In the rows, zero is written as 128.
Each run below is a few steps of one of 6 hidden systems, one row a step.
k775, run 1:
[[125 131  81 148 127 125 108  95 133 167 143 142 191 156 128 197 115 149]
 [119  99 111 127  80 104  76 109 179  81 131 167 142 159 131 110 160 139]
 [132  70 157  70 139 191 107 155 116 103 128 134 120 156 126  88 115 144]
 [147 165 123 168 141 194 130 194 113 153 104  96 115 138 115 121 154 163]
 [110 165 120 184  99 106 131  81  59 130 133  99 123 146 132 133 119 170]
 [164 101 109 130 103  74  78 124 114 145 122 145 144 168 163 167  87 110]
 [127  88 139 140 112 103 105 176 161  54 126 143  82 145 128 113 135  89]
 [106 124 164  93 174 160 134 173  81  93 124 101 107 111  90 139  95 135]
 [143 209 117 153 136 108 111 162  99 170 101 104 137  84  96 142 144 140]
 [140 151 136 142  98  54 127  61  84 144 144 148 113 119 127  96 124 101]
 [176  88 146 110 149 118 125 123 155 144 131 178 105 131 152 155  88  65]]
k367, run 2:
[[154 124 122 155 125 153 150 147 147 184 167 166 121 158 132  90 180 163]
 [180 151 128 121 146 156 146 110 117 181 167 190 116 109 141 110 130 172]
 [183 148 112 150 130 163 122  78 147 155 124 171 115 116 167 171 108 148]
 [151 105 128 148 109 138 128  39 155 103 135 134  71 129 146 155 117 158]
 [138  91 116 142 111 151 156  97 132 119 153  65  73 139 134 162 107 180]
 [129 124 150 181 122 112 173 142  84 133 148  97  84 176 138 157 111 175]
 [136 142 142 140 113  99 157 136  46 107 158 137 137 150 155 132  79 168]
 [143 128 106 155 105 135 101 140  83  77 147 155 172 163 138 162  75 138]
 [128 106 134 128 110 127  67 125 104  58 151 155 133 145  70 154 107 138]
 [145 122 155 101 124 146  84 161 113  97 125  88 123 106  54 167 101 150]
 [142 142 196 139 123 104 113 163 107 118  85  95 110 114  89 159 105  93]]
k635, run 3, 11 rows:
[[ 94 193 121 164 165 161 130 111 103 156  67  99 127 108 130 115 150 106]
 [ 74 121  85 125 178 103 140  90 123 149 112 137 109 144 180 104 138 101]
 [106 101  65  93 152 172 102 143 175 120 108 133 156 134 165 109 138 105]
 [123 119  80 143 108 167 142 137 164 103 158 105 117 105 107  65 170 100]
 [103 154  92 112 141 103 129 187  91 137 148  82 126 100  96  81 157 138]
 [126 202 117 121 150 108 139 151 125 125 100 150 111  78 168  93 156 163]
 [131 113  98  86 156  90 145 119 142  98 161 157  72  97 186 110 112 144]
 [158 106 100  88 120 155 130 167 172  78 140  90 118  84 147 149 102 152]
 [148 138 130 160  80 122 188 149 156 105 159  68 102  92 122 128 138 154]
 [122 139 138 125 120  65 174 189 112 163 152  98 137 133 147 147 130 180]
 [154 153 158 123 116 111 161 145 161 140 138 191 158 121 169 151 133 181]]
k65, run 4, 11 rows:
[[188 123 114 115  80 136  95 122 112 178 140 120 160 152 141 135 112 195]
 [154  80 146 171  88 140 145 107 131 110 165 163 109 191 147 108 127 135]
 [102  92  94 127 154 166 146 110  94  79 151 129 134 157 164 137  76 119]
 [ 80 154 107 166 106 122 133 136 108  98 124 104 204 145 119 178 113 146]
 [116 110 166 109  97  55 101 147  78 117 139 111 140 157  93 143 104 148]
 [158 104 129 116 132 151  68 206 108 119 124 156 127 178 128 113 130 151]
 [106 124 169 180 153 172 127 135 124  71 101 151  82 161 110 131 138 111]
 [108 157 136 125 167 137 108 111  82 109  62 100 118 111 143 159  82  90]
 [135 157 139 155 101  86 101 159 139 157  63 100 169 136 133 158 137  86]
 [116  73 172  96 137  76 119 155 151 156 108 131  99 156 130 103 145  79]
 [ 98 121 127  89 183 180 129 169 154 137  95 154 138 131 156  87 160 115]]
k367, run 5 (11 x 18):
[[162 117 157 134 117 192 105 119 183 132  79 126 101 131 133  92 164 107]
 [144 135 126 136 152 152 160  99 130 154 137 108  49  83 114  74 154 101]
 [117 163  84 152 170 105 169 119 132 190 127 101 105  99 158 163 127 127]
 [ 95 131 123 138 121  60 156  91 152 130 118 150 135 155 197 145 138 158]
 [124  87 105 104  93 153 139 125 149  92 146 130 153 163 187  90 126 176]
 [151 113 111 174 128 193 118 163 126 120 165 151 100 172 117 101 155 160]
 [161 174 133 137 159 141 125 136  88 141 173 172  82  98  89 126 130 178]
 [182 178 125 136 132 117 111 125 125 136 108 140 121  89 155 195  85 159]
 [148 105 150 138  90  97 121  82 161  65 110 131  88 128 166 163  94 113]
 [112  71 126 124 107 148 166 123 140  67 162  67 101 127 119 132 102 124]
 [103 135 138 185 128 125 174 177 104 126 163  87 122 153  85 153 142 143]]
k684, run 6:
[[ 81 152 129 114 167  86 162 122 110 156 108 147 167 141 185 153 120 150]
 [131 151 103 133 116 105 132 157 133 145 113 172 167 129 184  58 159  98]
 [123 104 104 107 144 158 112 118 139 139 151 145 127 110  89  54 162  68]
 [119 136 122  99 156 186  84 122 117 157 129 109 148 110  44 143 142 155]
 [148 165 173 106 127 140  96  84 100 133  97 161 136 119 129 151 109 193]
 [186 112 116 113 103 130 115  99 126 147 105 138 110 146 214 117  93 139]
 [161 105 111 179 103 184 157 115 182 137 124 105 101 144 157 110 147  95]
 [ 67 121 112 157 145 160 175  79 146 108 145  87 104 121 102 139 153 142]
 [ 73 161  93 129 124  91 120 132 105 112 142 107 144 137 126 142 149 216]
 [144 130 120 119 100  82  98 153 113  84 155 189 121 146 159  83 140 169]
 [172  78 102 109 133 158 104 176 132  88 164 136  95 126 121 100 104  98]]
k635, run 7:
[[128 159  71 116 157 102 158  99 122 161 143 141 136  80 183 116 115 119]
 [143 113  65  74 119 130 116  99 178 140 135 111 143  90 170 120 128 147]
 [152  95 109  94  81 156 143 123 169 119 149  74 120 100 136  74 154 160]
 [151 129 134 112  96 134 166 182  93 137 157  84 126 124 133  71 133 173]
 [168 180 121 142 117 118 156 167  75 134 152 153 135 115 166 107 115 188]
 [165 144  92 122 111  87 117 108 116 109 175 173 117 117 167 153  95 178]
 [162 105 119  99  79 108  86 110 156  81 145 114 123 122 132 168 101 182]
 [155 102 179 140  64 119 130 133 140  93 127  80  99 138 110 134 126 171]
 [143 121 190 157 109 106 156 175  86 136 132 114 109 175 126 144 113 169]
 [142 152 165 170 138 121 142 146 105 131 134 191 146 168 143 187 100 158]
 [127 112 131 150 117 100 110  88 140 104 153 184 152 152 112 201  97 119]]
k65, run 8:
[[ 80  95 174 150 176 145 144 109 110 137 123 140  94 188 104 151 128 131]
 [105 165 128 110 157 133  94 110  83 119  70 159 158 140 178 134 102 142]
 [118 152 135 169  71  81  99 133 131  87  93 131 163 136 123 106 145  76]
 [112  75 116  96 149  98 100 170 118 129 134  86  93 140  98 108 120  69]
 [ 93 141 121 135 187 176 124 182 144 174  99 126 131 150 110 139 173 148]
 [ 93 175 191 135 157  98 135  84 106 134  92 162  96 116 122 112 152 137]
 [168 167  96 106 124 104  84 129 117 124  93 151 126  86 164  85 116  83]
 [134 115  96 167 112 116 136 149 199 131 132 104 111 114 102 119 172  59]
 [ 88  97 128  86 188 124 157 116 146 176 133  83  78 112 119 136 137 132]
 [127 185 130 117 134 138 149 118 138 182 105 148 159 110 163 111 166 192]
 [153 147 149 137  89  78 158  90 122 111 157 169 110  94 138  68 141 113]]
k504, run 9 (11 x 18):
[[140 154 110 187 117 139 135 127  84 182  97  93 151 155 141 127 120  85]
 [125 115 126 174 105  64 121 135 118 173 154 104 130 152  73 154 141  96]
 [ 65  91 139 124 136  66 100 116 152  98 130 133 112 163  96 164 149 130]
 [ 56 141 117 129 158 126 119 134 159  76  73 135 127 138 162 125 160 126]
 [108 175 111 176 132 162 150 138  92 105  94 108 123 129 153  72 147 101]
 [138 155 130 174 149 102 156 155  65 169 155 109  82 125 100 100 133 102]
 [130 126 142 140 143  50 119 123 128 139 172 169  65 125  84 135 154 135]
 [ 93 120 117  99 152  96 113  72 164  86 126 169  77 114 157 121 141 153]
 [107 151  92 121 150 165 171 106 155  97 113 118 111  83 187  91 139 128]
 [148 147 126 157 125 177 206 137  98 136 173 109 118 103 126  81 126 131]
 [150 120 156 112 144 113 167 147  90 179 197 157 114 131  92 122 129 162]]
k504, run 10, 11 rows:
[[ 77 124 153 124 174  67 126 106 127 177 111 124 117 140  98 178 132 108]
 [ 86 137 138 142 102  94 111 102 185  94 101 150 142 132 118 101 187 107]
 [ 70 104 113 131 162 158 139 102 104 108  91 101 102 161 159  79 133  90]
 [121 170 112 186 168 152 160 175 132 167 125 128 111 113 103 114 170  89]
 [120 139 148 174 118 111 121  88  79 138 164 150  84 154  76  97 158 154]
 [ 92 124 112  90 179  66 116 110 137 174 126 140  81 125 145 123 154 153]
 [129 131  80 143 109 137 127 117 194  91 139 138  94 106 147  83 180 136]
 [112 116 102 143 162 185 170 108  96 111 148  98  77 138 154 111 117 157]
 [145 173 125 153 145 126 184 173 131 177 172 140 129  99 124 135 150 174]
 [145 115 126 116  88  92 118 112  95 119 192 163 126 149 121  89 136 188]
 [123  95  78  52 168 107 106 151 143 138 148 131 112 114 170 130 108 154]]
k775, run 11:
[[163 180 105 150 117 110 137 145 127  96  94 140 138  89 193 143  89  93]
 [133 110 109 126  96 110 140  95 136  78 143  77 117  84 111 128  97  66]
 [133  90 138  90 144 101 138 155 156 162 168 100 121 100  61 166 124 114]
 [108 160 170 118 145  82 160 159 148 143 152 175 125  98 105 123 172 165]
 [133 173 160  95 143 136 162 102 103 133 119 189 173  93 170  93 112 136]
 [173 145 107 148 102 175 152 101 162 138 112 130 163  94 154 114 120  67]
 [117  86 132 147 103 156 162  69 174 120 158  87 118 131  89 146 137 108]
 [ 98  90 159  96 139 122 136 130 173 164 132 118 151 157 106 179 145 180]
 [ 83 144 151 110 118 114 133 156 145 127 102 159 172 152 165  83 180 172]
 [117 132 113 120 129 177 139 124  84 125 112 140 183 153 169  62 114 107]
 [147 121  68 189 120 188 111 123 130 136 143 116 144 155 109 140 130  91]]
k684, run 12 (11 x 18):
[[127 101 179  95 138  91  94 109  80 181 108 146 117 172 124 108 120 128]
 [156 116 136 150 162 167 104 158 109 178 100 165 120 188 148 133 128 101]
 [109 151 136 158 171 189 131  98 133 117  68 144 109 124 146 123 132  74]
 [ 81 152 103 117 141 129 106  85 131 144  64  64 117 110 143 116 153 126]
 [116 135 148 125 111  97  96 113 148 167 100 122  98 150 119  91 195 172]
 [127  89 129 106 180 148 115 134 131 154 144 179  68 168 144 100 151 162]
 [148 157  92 139 175 205 116 173 132 117 114 144  92 115 149 131 130 154]
 [146 177 113 130 127 144 123  95 140  87  99 112  78  56 139 112 134 139]
 [150 114  97  98 105  83 104 101 164 144 133  73  77  94 125 132 141 164]
 [155 101 149 133 118 120 146 149 191 145 169 150  88 137 120 157 159 182]
 [125 118 121 117 172 151 190 153 145 103 173 166 107 114 167 153 107 159]]

Which system made each run below?
run 13, 2 rows:
[[119 142 131 147 193 143 181 129  82 151 154 162  79 141 157 121 114 149]
 [127 192  97 163 141  97 136 121 122  94 124 186 147 102 169 167 106 141]]
 : k65
run 14 (2 x 18):
[[103 138 191 121 153 150 175  88  95 129 111  87  76 105 113 117 120 140]
 [131 160 101 152 140  79 123 133  87 193 116  97  95 143 151 155 129 168]]
 : k684
run 15 (2 x 18):
[[145 162 161  97 136 143 120 143 113 134 107 145 197 102 126 184  86 161]
 [154 127 162 155  83  97 154  42 146 117 132 148 123 111 138 140 108  99]]
 : k635
run 16:
[[ 60 139 201 115 145 144 148 115 135  89  86 117 145 118  84 127 149 120]
 [100 156 153 101 151 148 115 118 109 194  75 116 187 126 105 118 144 107]]
 : k775
run 17, 2 rows:
[[ 78 154 138  95 175 155 117 159 100  98 131 144 158 100  65 117 135 133]
 [137 177 176  93 133 147  94 142  92 130  86 131 120  95  96  72 152 150]]
 : k504
run 18 (2 x 18):
[[121 133  83 122 101  56  86 165 131  64 134 133 111 122 151 120 129 141]
 [156 131 125 135 117 103  95 181 174  89 117 133  62 117 131 135 152 155]]
 : k635
run 19, 2 rows:
[[136  77 115 164 125 132 135  69 105 139 150 131  71 185 150 118 116 128]
 [111 108  98 125 131 183  81 154 104 119 114 106 177 182 115 160 110 164]]
 : k635
run 20 (2 x 18):
[[137 127 149 121  93  99 144 120  95 184 111  53 143 127 115  93 126 103]
 [124 117 159 173 135 101 134 103 106 194 149 157 123 176  86 135 153 114]]
 : k684
run 21:
[[145 109 136 109 139 185  73 132 140  97  83 103  86 114 102 104 130  83]
 [131 129 172 112 140 158 108 106 127 140  80  58  74 113  93 151 129 149]]
 : k684
run 22 (2 x 18):
[[108 131 124  86 205 144 124 183  93 157 129 140 146 131 122 166  98 136]
 [163 211 154 139 131 128 123 154 117 132  73 163 152  83 151 119 126 105]]
 : k684
run 23:
[[170 129 160 120 123 127  80  73 141 166 103 160 101 113  90 110 151  92]
 [144 105 194 129 153 151 141  92 157 163  93 142  56 136 136 118 140 103]]
 : k775
run 24:
[[139 104 123 105 101 170 123 120 135 166 127 115 140 160 150  54 171 171]
 [143 125 118 154 141 202 129  97 101 143 164 150  88 152 108  87 150 169]]
 : k684
run 25, 2 rows:
[[115 146 180 112 123 110 147 152 152 113  90 148 150 134 177 167 126 191]
 [148 132 188 101  86 114 146 146 126  61 105 138 136 101 160  87 109 126]]
 : k65
run 26, 2 rows:
[[130 113 133 121 153 178 127 106 103 148 171 147  80 146  94  97 147 193]
 [150 177 105 170 135 174 123  72  85 125 133 165 112 124 146 126 114 162]]
 : k65
run 27 (2 x 18):
[[ 98 153 145 152  99 124 164 135 114 143  97  70 189 119 113 110 139  81]
 [ 92 105 130 148 127  97 136 102 108 171 152 134 181 163  81 133 136  70]]
 : k775
run 28 (2 x 18):
[[134  76 177 120 101 104 153 106 158  95 148  96  60 130 117 134 121 136]
 [108 111 160 123 169 138 177 134 170 111 120 181 119 144 187 165 117 133]]
 : k504
run 29:
[[ 76 163 108 157 183 134  96 142 116 124 106 127 124 124  73 181 142 119]
 [104 166 119 107 141  87  54  75 106 131 101 147 120 110  96 117 148 138]]
 : k775
run 30 (2 x 18):
[[ 97 125 144 137 145 136 147 147 210  88 124 153 124 102 100 137 170  90]
 [125 155 141 113 106 131 182 142 180 131 136  98 138  60 102  96 174 135]]
 : k367
run 31:
[[105 154 122 124 153 142 124 143 118 199  92 127 191 136 122 103 156  88]
 [122 141 106 123 158 142 133  81 132 174 132 187 139 116 135  68 165  90]]
 : k635
run 32:
[[132 128 142  73 166 111  82 189 125 176  96 136 143 133 120 156 126 151]
 [131 140 194 137 122 138 107 132 167 110  84 177 106 141 122 101 180 137]]
 : k65
run 33, 2 rows:
[[119 145 184 135 135 108 142  65 133 114 115 213 140 129 147 134 124 110]
 [104 131 111  94 144 116 141  68 128 149 116 151 167 102 158  83 126  66]]
 : k504
run 34:
[[116 113 103 146 170  78 109 167 137 137 140 115  56 127  94 146 142  87]
 [ 88 162 142 122 188 157 131 154 166 123  95 124 106  98 104 164 161 155]]
 : k635
run 35 (2 x 18):
[[111 135  77 115 152 104 144 121  98 183 117  63 109 127 173 127 120 145]
 [ 84 114 114 145 156  84 126 135 115 138 108 156 120 193 198 134 135 142]]
 : k367
run 36:
[[ 98 112  78 153 162 147  75 165 127 136 131 146 114 183 109 124 166 125]
 [ 67 151 101 148 155 153 101 135 136  74 124 161 129 130  89 103 177 132]]
 : k635
run 37 (2 x 18):
[[145 113  62 149 109 133 121  78  97 107 163 121  93 143 168  99 107 154]
 [130 121  64 124 100 140  77 150 114 101 124  82 139 155 148 133 123 189]]
 : k635
run 38:
[[126 125 158  91 138 180 140 138 133  86 120  89  98 100 123 147 112 197]
 [175 155 172 120 114 156 162 169 132 144 103 149 145 121 185 124 123 176]]
 : k504
